[[-34  12  -6  21   5 -58  44  41  39 -23  54]
 [-52  17  -7  31   5 -83  64  59  57 -33  78]
 [ 27  -5 -18 -16  30 -21  -5   4   0 -13   5]
 [-46  15  -7  27   6 -75  57  53  51 -30  70]
 [ 12   0 -11  -5  22 -24   7  12   9 -12  15]]
=>
[[ 15 -12   9  12   7 -24  22  -5 -11   0  12]
 [ 70 -30  51  53  57 -75   6  27  -7  15 -46]
 [  5 -13   0   4  -5 -21  30 -16 -18  -5  27]
 [ 78 -33  57  59  64 -83   5  31  -7  17 -52]
 [ 54 -23  39  41  44 -58   5  21  -6  12 -34]]

[[ 20  69   3  30  33 -61  -5 -35  27  -7  20 -41 -37]
 [-64  14 -18 -33 -73  44 -13  15   4 -20 -48 -13  -9]
 [-18 -53  26 -14  -1   3 -19  29 -28  26  42  56  69]
 [-59 -25 -10 -41 -66  60  -9  27 -13  -6 -44  13  12]
 [ 17  53  -3  33  14 -11  28 -34  49 -49  21 -56 -45]
 [ 61 -64   6   8  56   1   9   9 -32  41  -2  47  20]]
=>
[[ 20  47  -2  41 -32   9   9   1  56   8   6 -64  61]
 [-45 -56  21 -49  49 -34  28 -11  14  33  -3  53  17]
 [ 12  13 -44  -6 -13  27  -9  60 -66 -41 -10 -25 -59]
 [ 69  56  42  26 -28  29 -19   3  -1 -14  26 -53 -18]
 [ -9 -13 -48 -20   4  15 -13  44 -73 -33 -18  14 -64]
 [-37 -41  20  -7  27 -35  -5 -61  33  30   3  69  20]]

[[-18 -26 -25]
 [ -6  -8  77]
 [ 11  -3  -5]
 [-27 -23  46]
 [-16 -12  44]
 [ -7 -34 -16]
 [  4 -12 -15]
 [-10  13 -14]
 [ -8  19 -31]
 [ 30   4  -9]
 [  8  29  53]
 [-22 -25  39]]
=>
[[ 39 -25 -22]
 [ 53  29   8]
 [ -9   4  30]
 [-31  19  -8]
 [-14  13 -10]
 [-15 -12   4]
 [-16 -34  -7]
 [ 44 -12 -16]
 [ 46 -23 -27]
 [ -5  -3  11]
 [ 77  -8  -6]
 [-25 -26 -18]]

[[77 41]
 [50 15]]
=>
[[15 50]
 [41 77]]

[[ 78  30   4   2 -15  27 -23  19  28   4 -40   7   8   3 -13 -20]
 [ 12  13   4   1 -38  36 -14 -49 -22  13 -21 -30 -49   0 -10  32]
 [-48 -13   0   0 -20  10   5 -54 -36  11  15 -32 -39  -6  -1  38]
 [ 72  26  -1   7   5  16 -18  36  38  -1 -27  19  27   4 -10 -30]]
=>
[[-30 -10   4  27  19 -27  -1  38  36 -18  16   5   7  -1  26  72]
 [ 38  -1  -6 -39 -32  15  11 -36 -54   5  10 -20   0   0 -13 -48]
 [ 32 -10   0 -49 -30 -21  13 -22 -49 -14  36 -38   1   4  13  12]
 [-20 -13   3   8   7 -40   4  28  19 -23  27 -15   2   4  30  78]]

[[-17  30 -23 -13  28  17 -22 -27  22 -40 -27   1]
 [ 24  26  16  15 -29 -36  17   5 -38   9  35 -15]
 [ 41  66  13  19 -21 -47  -3  -2 -45  -9  33  -4]
 [  5 -15  -7   6  12   9 -23   6   7   8  -6  19]
 [-22  20   1 -27   7   7  22 -29   9 -26 -12 -28]
 [ 42  29  13  20  -9 -35 -15   7 -39  16  28  15]
 [-15  70 -36   2  16   0 -26 -28  14 -67 -18  -4]]
=>
[[ -4 -18 -67  14 -28 -26   0  16   2 -36  70 -15]
 [ 15  28  16 -39   7 -15 -35  -9  20  13  29  42]
 [-28 -12 -26   9 -29  22   7   7 -27   1  20 -22]
 [ 19  -6   8   7   6 -23   9  12   6  -7 -15   5]
 [ -4  33  -9 -45  -2  -3 -47 -21  19  13  66  41]
 [-15  35   9 -38   5  17 -36 -29  15  16  26  24]
 [  1 -27 -40  22 -27 -22  17  28 -13 -23  30 -17]]
---
[[-37  22  19 -75  35 -23 -45]
 [-11   9  18 -17 -18 -34 -43]
 [-67  10 -31 -31  55  -5 -15]
 [ 28 -29   7  20  -5 -21 -17]
 [-40   6 -50  43  11  40  53]
 [-30   3  13 -66  29 -40 -49]
 [ 40  19  15   4 -81  -9  15]
 [ 41  -2  51 -58 -42 -69 -67]
 [-18 -20  22 -60  29 -67 -77]
 [ -4   6 -15   1  14  25  28]
 [-16 -53 -18  29  63 -13 -23]
 [-11  12  -5  -4 -43 -21  -4]]
=>
[[-11  12  -5  -4 -43 -21  -4]
 [-16 -53 -18  29  63 -13 -23]
 [ -4   6 -15   1  14  25  28]
 [-18 -20  22 -60  29 -67 -77]
 [ 41  -2  51 -58 -42 -69 -67]
 [ 40  19  15   4 -81  -9  15]
 [-30   3  13 -66  29 -40 -49]
 [-40   6 -50  43  11  40  53]
 [ 28 -29   7  20  -5 -21 -17]
 [-67  10 -31 -31  55  -5 -15]
 [-11   9  18 -17 -18 -34 -43]
 [-37  22  19 -75  35 -23 -45]]

[[  5   3   5 -23 -25  22  -7   5  27  -7  -9   6 -42  32]
 [ -3  -6  10 -10 -29 -17 -28  -4   7  30 -45 -17 -68  27]
 [  3   6   2 -20 -16  20  -6   5  21  -6   2   5 -27  24]
 [-18  23  -2 -17 -13 -13 -31   5  -6  43   3 -21 -41  21]
 [ -5  -1   3  -7 -14 -12 -18  -2  -1  23 -21 -13 -34  19]
 [ -3  -6  10 -11 -30 -18 -28  -4   9  33 -46 -18 -69  29]]
=>
[[ -3  -6  10 -11 -30 -18 -28  -4   9  33 -46 -18 -69  29]
 [ -5  -1   3  -7 -14 -12 -18  -2  -1  23 -21 -13 -34  19]
 [-18  23  -2 -17 -13 -13 -31   5  -6  43   3 -21 -41  21]
 [  3   6   2 -20 -16  20  -6   5  21  -6   2   5 -27  24]
 [ -3  -6  10 -10 -29 -17 -28  -4   7  30 -45 -17 -68  27]
 [  5   3   5 -23 -25  22  -7   5  27  -7  -9   6 -42  32]]

[[  8  -4 -10  19]
 [-94  -6  25 -49]
 [ 17  -1   6   2]
 [ -2 -22  -6  34]
 [ 68  -9   1  39]
 [ 30 -16  22  13]
 [-18 -17 -20  36]
 [-20  11 -40  18]
 [ 37  33  14 -45]]
=>
[[ 37  33  14 -45]
 [-20  11 -40  18]
 [-18 -17 -20  36]
 [ 30 -16  22  13]
 [ 68  -9   1  39]
 [ -2 -22  -6  34]
 [ 17  -1   6   2]
 [-94  -6  25 -49]
 [  8  -4 -10  19]]

[[-29 -42  -1   7 -39  58 -66]
 [-54   4  -4   6  21 -36  88]
 [ 12  17   9   4  16 -25 -60]
 [  1  50   9  -1 -35   9 -25]
 [ 73 -45  -3   0 -19  57  39]
 [-34   7   0   3 -54  23  93]
 [  2  43  -4   5 -47  10  33]
 [-42   8   5 -10  33  19 -33]
 [-68 -36   4   5  22  18  52]
 [-22  17   0 -10 -25 -22  18]]
=>
[[-22  17   0 -10 -25 -22  18]
 [-68 -36   4   5  22  18  52]
 [-42   8   5 -10  33  19 -33]
 [  2  43  -4   5 -47  10  33]
 [-34   7   0   3 -54  23  93]
 [ 73 -45  -3   0 -19  57  39]
 [  1  50   9  -1 -35   9 -25]
 [ 12  17   9   4  16 -25 -60]
 [-54   4  -4   6  21 -36  88]
 [-29 -42  -1   7 -39  58 -66]]

[[-44 -25  23  -7  71]
 [-66  44  15  -7  14]
 [ -3 -86  -7  37  75]
 [  6 -38  55  64 -72]
 [ 66 -34  71 -76 -30]
 [ -9  40 -54  33 -20]
 [ 44   9 -75 -15  25]
 [ -3 -14  80 -66   3]
 [ 66 -83 -12   8  30]
 [-65  21  43   3  -5]]
=>
[[-65  21  43   3  -5]
 [ 66 -83 -12   8  30]
 [ -3 -14  80 -66   3]
 [ 44   9 -75 -15  25]
 [ -9  40 -54  33 -20]
 [ 66 -34  71 -76 -30]
 [  6 -38  55  64 -72]
 [ -3 -86  -7  37  75]
 [-66  44  15  -7  14]
 [-44 -25  23  -7  71]]

[[-10  57 -39  25  15 -16]
 [ 19 -48  83 -43  -5 -14]]
=>
[[ 19 -48  83 -43  -5 -14]
 [-10  57 -39  25  15 -16]]

[[ 10  13 -42   4 -23]
 [ 17  33  15  41 -22]
 [-65 -11  28  -3  44]
 [-23 -39  70  -8  -8]]
=>
[[-23 -39  70  -8  -8]
 [-65 -11  28  -3  44]
 [ 17  33  15  41 -22]
 [ 10  13 -42   4 -23]]

[[ -2 -24  10   1  20   8  26  -2   4   1  -6 -40   2 -14   6]
 [  6 -28   8   1  -3 -42   8   3  79   8 -13 -34   4   1   2]
 [ -7  -4  -6  -2  -2  20   3   2   0  -1 -13 -10  -5 -23  -5]
 [  1  66 -11   1  -8  -9 -15   1 -24   2   9   1  10 -10   3]
 [ -1 -23  -1  -2   0  18 -21   0  25  -2  -4  -4  -7   5  -5]
 [  2 -26  -4  -1  -1  17  -1   0  -9   0  -3  18  -6   0  -3]]
=>
[[  2 -26  -4  -1  -1  17  -1   0  -9   0  -3  18  -6   0  -3]
 [ -1 -23  -1  -2   0  18 -21   0  25  -2  -4  -4  -7   5  -5]
 [  1  66 -11   1  -8  -9 -15   1 -24   2   9   1  10 -10   3]
 [ -7  -4  -6  -2  -2  20   3   2   0  -1 -13 -10  -5 -23  -5]
 [  6 -28   8   1  -3 -42   8   3  79   8 -13 -34   4   1   2]
 [ -2 -24  10   1  20   8  26  -2   4   1  -6 -40   2 -14   6]]
